In the data rows, zero lies at 7.5, halfway between 7 and 8.
Here are some points:
ndarray[ 5  6  7  5  6  9  9  7  9 11  7  6  7 11  7  6  8  9  9  8  7  7  1  8  5  7  4  9  6  6
         8  7  8  7  5  6  7  6  4  7  6  6  5 11  5  6  9  4]
ndarray[ 5  9  8 11  6 10  7  5  4  8  6  6  9 10  6  4  9  5  8  4  8  7  7 10  7  5  8  8  6  6
         8  9 11  8  9  8  8 12 10  8  6  7  8  8  5  7  6  6]
ndarray[ 8 11  5  5  8  8 11  8  7  8 12  8  8  7  9  9  9  8  5  9  5  8  8  8  8  8  7  7 10  8
         9  5  7  7  7  8  6  6  7  4  6  6  6  7  8  8  5  6]
ndarray[ 8  8  7  5  9  8  9  9  5  5  8  6  8  7  8  8  7  6  5  6  7  7  6  7  8  7  7  6  6  7
         6  9  7  5  8 10  8  7  6  6  6  9 11  5 11  7  7  7]
ndarray[10  6  8  8  9  8  9  9  8  6  9  7  8  8  5 11  7  8  6  9  8  6  7  5  9  8  9  7  8  6
         9  6  7  9  7  9  8  5  6  8  9  8 10  4 10  7  7  6]
ndarray[ 5  9  7 11  3  8  8  8  5 11  5  8  6 10  7  4  9  8 10  4 11  7  9 10  7  6  7  9  7  8
         6  6 10  9  7  9  6  9  9 11  7  8  8 11  3 11  6  3]
ndarray[ 8  7  9 10  4  6  5  8  5 10  3  6 11 10  8  3 10  7  9  9 10  8  5 13  6  4  7 11  8  6
         8  6  9  9 11  6  8  9  7 11  8  4  7 10  5  5  9  4]
ndarray[ 8  9  6  2 10  9 10  5  6  7 12  9  3  9  7 13  7 10  9  9  3 11 11  6  8 10  8  6  8  9
         9  8  5  8  8  8  7  5  9  7  8  7  5  7  7  8  4 10]
ndarray[5 6 8 7 7 8 8 9 7 9 9 6 9 8 7 8 6 8 7 5 7 7 6 7 8 9 7 7 7 5 8 9 8 6 9 7 7 8 8 9 7 6 7 7 7 5
        7 9]
ndarray[11  2  9  4 10  8  5 10 11  7  9 11  6  5  5  9  5  7 11  8  6  6 10  6  7 11  9  5  8  8
         8  6  6  8  8  7  9  0  5  9 10  7 11  4 14  8  7 12]
ndarray[ 8  4  7  7  9 10  9  7  7  5  7  2 10 12  4  7  4  7  8  9  7  7  8  7 10  7  7  8  4  8
         6 10  8  5  7  7  5  6  8  8  6  4  8  7  8  7  8  8]
ndarray[ 6  5  8 10  7  9  8  9  9  7  7  2 10  6  8  3  7  6  6  3  8  3  6  8  5 11  8  8  6  5
         7  9  8  8  9  6  6 10  7  9  5  7 10  8  8  7  9  4]
ndarray[11  4  7  7 12  7  2  7  9  6 10 12  7  5  7  8  3  9  9  6  7  7 12  4  8 10 13  3  7 10
         8  5  6 11  6  8 10  2  7  9  9 10 15  3 12  7  8 12]
ndarray[ 5  4  9 11  5  8  5  8  6 12  4  4  9 10  7  1  9  6  7  6 10  5 10  9  8  6  5 11  8  8
         6  6 11  9  8  7  6  6  8 13  7  4 11  7  4  9  9  6]
ndarray[ 6  9  7  8  9  9  9 10  8  4 10  1  9 11  8  7  6  5  5  5  7  4  8  8 11 11 10  8  5  8
         7 10  8  5  7  9  5 10  6  6  6  7  8  8  6  6  8  5]
ndarray[ 9  8  8  9  7  7 10  8  6  7  6  7  8  5  8  4  8  9  9  7  7  5  9  9  8  9 10  7  8  8
         6  8  6  7  9  8  5 12  5  6  7  8  8  7  9  9  7  8]
ndarray[ 8  9  8  8  8  5  8  8  9  9  8  9  8  7 11  8 10  7  8  5  7  5  8  9  7  6  6  8  6  8
         9  4  6 10  9  6 10  9  5  7  7  8  6  8  6  9  8  5]
ndarray[ 5 11  6  7  6  4  6  8  8  9  5  7  8  7  8  7 11  8  7  5  7  8  7 11  8  9 10  8  8  7
         6  5  8  9 10  7 10 11  6  8  5 12  8 10  6 10  8  7]
ndarray[ 8  6  8 10 10  7  8  8  8  4  6  7 10  9  7  7  8  3  6  9  6  8  7  7 10  7 10  6  6  9
         9  8  6  9  7  6  7  7  7  8  6  8  8  8 10  6  7  7]
ndarray[10  4  8  5 12  7  4  5 11  7 10 12  3  4  5  8  4  8  6  8  7  7 10  6  7  9 10  3  7 11
         8  4  4 10  5  5 10  0  6  7 11  9 12  4 15  9  9  9]
ndarray[ 9  6  9 10  9  9  9  8  8  4  9  6  6  5  8  8  4  7  8  6  7  6 10  4 11  6 11  7  7  8
         7  7  7  5  8  7  5  7  5  7  4  8 10  5 11  7  6  8]
ndarray[ 8  9  6  5  7  9  9  8  6  7  7 10  5  6  7  7 10  9  8  8  6 11  9  7  8  5  7  5  8  7
         9  5  8  7  9  9  6  6  6  7  7  5  6  6  8  7  8  8]
ndarray[11  5 10  5 11  7  1 10 13  3 12 10  6  2  7  9  2  4  6  6  6  8 11  4  8  8 10  3  9 11
         6  7  7 10  5  8  7  2  5  8  8  8 11  3 15  7 11 13]
ndarray[ 6  8  9 13  4  9  9  6  5  8  7  6  9  8  7  2 10  6  8  6  9  9  7  8  6  8 10 10  9  4
         8  8 10  7  7  7  7 10  9 10  7  6  7  7  7  7  6  6]
ndarray[ 9  6  7  6  8  9 10  8 10  6  8  8  7  6  6 10  5  8  6  7  4  8  8  4  8  9  6  4  9  8
         7  9  7  8  6  9  6  3  4  9  9 10  9  6 12  9  8  9]
ndarray[ 6 11  4  8  7  7 10  9  7 10  6  6  7 12  7  6  8  7  7  9  8  8  7 10  7  7  7 10  8 11
         6  9  8  7  9  9  7 11  7  8  8 10  6 11  7  8  8  8]
ndarray[ 6  8  8 10  8  7  6  8  7  6  8  5 10  7  7  6  7  7  5  5  7  5 10  9  9  7  8  7  7  6
         8  9  8  8  7  7  8  7  7 10  6  6  8  8  9  9  7  7]
ndarray[ 6  9  8  9  9  4  8  8  7  6  5  7  9  7  7  5  9  7  6  7  6  7  9  8  9  8 11  9  9 10
         6  9  8  6  9 10  8 11  8  7  5  7  8  7  8  8  9  7]
16 more points follow, each with its number after it:
ndarray[ 6  8  9  6  4  8  8  5  6 12  6  5  9 12  8  5  9  9 10  8  7  5  5 12  4  8  7 11  8  6
         6  7  9  9  7  6 10  9  6 11  7  7  7 11  4  7  8  4] 0
ndarray[ 9 10  5  4 10  8 11  8  6  7 11  8  6  8  9 11  5  9  7 11  5 12  8  4  9 10  5  6  6  5
        10  7  6  5  8  9  8  3  8  4 10  7  7  8  8  6  5  9] 1
ndarray[12  5  6  6  9  8  7  6 11  5 12 11  5  5  6  8  4  9  7  7  5  8  9  4  9  7  7  5 10  9
         6  8  6  9  7  7 11  5  4 10 10  9  9  3 12  9  7 10] 2
ndarray[11 12  1  1 11  4 10  8 12  7 11 15  6  5  8 11  9 10  9  9  3  8  8  6  6 10  5  4  9  8
        10  1  7 10 10  7 11  5 10  6  8 12  8 11 12  7  4 10] 3
ndarray[ 8  6 10  9 11  7 10  8  8  3  7  8  9 10  9  7  5  8  8 10  5  7  9  9  9  6  8  6  6  7
         6 10  7  5  7  8  7  7  5  7  7  9  7  6  5  7  7  8] 4
ndarray[ 9  6 11  9  6  8  3  7  8  9  7  6  8  9  9  7  7  6  8  9  8  8  6  6  7  7  8 10  7  6
         6  8 11  9  8  9  6  7  9  8  8  6  6  7  8  6  8  7] 5
ndarray[ 8 10  8  8  6  8  7  7  6  4  6  9  9  5  7  3  8  9  8  6  7  9  9  7  9  8  9  9  6  8
         9  8  7  7  8  9  7 14  8  6  5 11  9  9  8  8  8  9] 6
ndarray[ 7  7 10  7  7  8  9  9  8  5  6  8  7  8  4  7  7  6  8 10  9  7  6  6  7  8  8  8  8  7
         7  8  7  6  6  7  7  7  9  6  7  9  5  8  8 10  9  7] 7
ndarray[11  7  7  8 10  6 12  8  8  8  8  7  9  9  8  8  5  8  6  7  8  7  7  8 12  6  9  5  5  7
         7  7  7  5  5  7  6  7  5  6  6 10  8  8  6  8  8  6] 8
ndarray[10  8  6  6 11  7  7  8  8  8  8  9  4  6  9  7  5  7  5  8  7  9  9  7  8  7  6  6  8  8
         7  9  6  7  7  7  9  7  5  7 10  8  5  5  8  8  6  8] 9
ndarray[ 8  7  9  9  8 10  8 10  6  6  8  3 10 10  8  8  5  7  6  6  7  8  9  6  8  8  7  8  5  7
         5 10  9  7  5  6  6  8  7  6  6  8  8  7  8  6  8  9] 10
ndarray[10  8  7 10  9  9  7  5  9  8  8  8  5  6  6 10  5  8  8  8  6 12  7  5  8  7  9  6  9  6
         8  9  5  5 10  9  5  7  8  9  7  5  6  6  7 10  9  8] 11
ndarray[ 8 10  5  7 12  6  9  7  7  8  7 10  3  6  8  8  4  8  5  8  5 11  9  8  8  9  8  7  9 11
         9  8  7  8  8  6  7  7  8  4 10  8  4  7  9  7  4  8] 12
ndarray[ 4  9  6  8  4  7  8  8  8 13  7  5  7 10  9  6  9  8  7  8  8  6  6 11  9  6  7  9 10  8
         8  7  9  6 10  8  8 11  8  8  6  6  8 10  6  9  7  4] 13
ndarray[ 9 11  4  1  9  3  8  6  9  2 13 11  4  3  9 14  7  7  6 10  5 10  9  4  7 12  8  4  9  9
        10  4  5  7  8  8  8  6  9  1  7 12  6  9  8  8  5  8] 14
ndarray[ 7  6  7  9  4  8  5  7  6  4  7  5  7  8  8  6  7  6  7  7  9  7  6  8  5  8  7 12  7  4
         7  7  7  8  6  8  7  9  8 11  8  6  6  8  6  7  9  9] 15
Which three of these numbered points are nearest to each point below, looking only along the 8 directions in which the first points spread most? Their numbers follow each, nearest first.
ndarray[10  9  8  8  7  8  8  7  8  5  8  9  6  7  8 13  7  9  7  9  6 10  6  7  7  8  6  7  6  8
         8  7  8  6  8  7  7  8  6  7  7  9  5  7  7  7  7  8] > 9 12 11
ndarray[ 7  7  7  8  8  9  5  9  7  7  7  6  8 10  8  6  8  6  8 10  7  7  8  8  5  7  7  6  9  7
         6 10  5  7  7  7  7  7  7 10  8  7  6  7  7  9  7  9] > 7 5 15
ndarray[ 6  8  5  4  8  6  8  5  7  4  7  6  6  8  9  8  8  9  7  9  5  8  6  7  8 10  4  9  9  7
         8  8  5  6  9  8  8  8  9  6  7  8  7  7  7  8  7 10] > 8 7 9
ndarray[ 7  4  6  7 10 11  9  8  8  7 10  2 11  8  9  7  5  6  6  7  9  6  7  6  9  8  5  6  3  8
         8 14  8  9  6  9  7  5  8  6  9  6  9  5  6  8  8  8] > 10 8 4
ndarray[ 8  6 10  8  9 11  7  7  8  4  8  5 10  9 10 13  6  5  7  5 13  3  6  5  9  9  8  8  1  6
         5 12  6  4  9  8  7 10  7  3  9  8  8  9  5  5  8  8] > 10 8 4
ndarray[13  3 11  5 11  5  5  9 11  7 11 11  4  2  6 10  1  9  8  8  4  7  9  4  7  8  8  4  8 10
         8  7  6  9  8  7  8  3  6  6 10  9 11  3 11  9  8  9] > 2 9 11
ndarray[ 4  7  7 11  3  7  5  6  7 14  4  6  9  7  7  1 12  7  9  5 10  6  6 13  6  6  6  9  8  8
        10  9 11  9  7  8  6  9  8  8  7  4  8  9  5  8 10  7] > 0 13 15
ndarray[ 8  7  8  9  7  9 11  8  5  5  6  5  8  7  6  9  5  5  6  6  6  9  6  7  9  9  8  9  5  8
         6 12  5  4  9  6  6 10  6  4  7  9  5  6  6  4  7  9] > 4 8 10
ndarray[ 9  6  6 11  8  8  9  8  5  7  9  4  8  7 10 11  7  9  5  7  6  7  7  6  9  7  8  8  7  9
         7 11  5  7  7  8  7 10  7  6  6  5  3 11  5  6  9  8] > 8 4 7
ndarray[ 9  8  9 11  9  9  6  7  5  5  8  8  5  8  8  7  3  7  7  6  5  8  6  6  9  5  8  7 10 11
         6 10  9  6  6  9  6  7 10  6  7  9  6  4  8  8  6  6] > 11 4 7
ndarray[ 4  9  3  6  6  4  7  5 10  8  5  8  9  6  7  7 11  9  8  7  9  7  9 12  7  4  8 11  6  9
         8  8  8  5 10  9  9 12 10 11  6  5  8 10  6  8  8  5] > 13 0 15
ndarray[ 7 11  9  8  6 10  5  9  7 10  5  9  9  8  8 10 10 11  9  6  9  9  6 11  8  7  7  9  7  8
         7  8  7  6  6  7 10  9  4  7  6  6  5  7  4 10  9  8] > 13 7 15
ndarray[ 7  8 10 10  6  8  8  9  6  8  9  5  7  9  8  8  9  4  8  7 12  6  6  8  5  7  7  9  7  6
         6 11  8  6  5  6  8  9 12 10  7  9  7  6  2  6  9  9] > 15 5 13
ndarray[ 7  7 10  9  7 11  7  6  6  5  4  6 10 10  7  7  7  5  6  7  7  7  4  7  7  8  7 11  6  5
         5  8  8  4  6  9  7  9  8  8  8  6  6  9  6  8  8  7] > 15 5 10
ndarray[ 8  4  8  6  9  7  9  7  7  7  7  5 10  9  7  9  8  6  6  7  9  7  6  5  9  9 11  6  6  6
         8  7  7  7  8  7  7  8  5  8  5  7  8  7  5  6  6  7] > 8 4 10
ndarray[ 8 11  5  0 11  2  7  8 12  8 10 14  1  4  8 15 13 13  7  8  3 10 11  8  4 11  8  6  9 10
        12  0  8 10  7  5 10  2  4  2  8 11  9 11 12 10  5  9] > 3 14 12
ndarray[10 14  5  0 12  3 11  9  9  0 12 10  6  3  9 15  9  9  8 11  2 10 10  4 10 10  9  4  6  7
        10  7  4  4  9  7  9  4  4  0  8 12  7  9  8  8  6 10] > 14 3 1
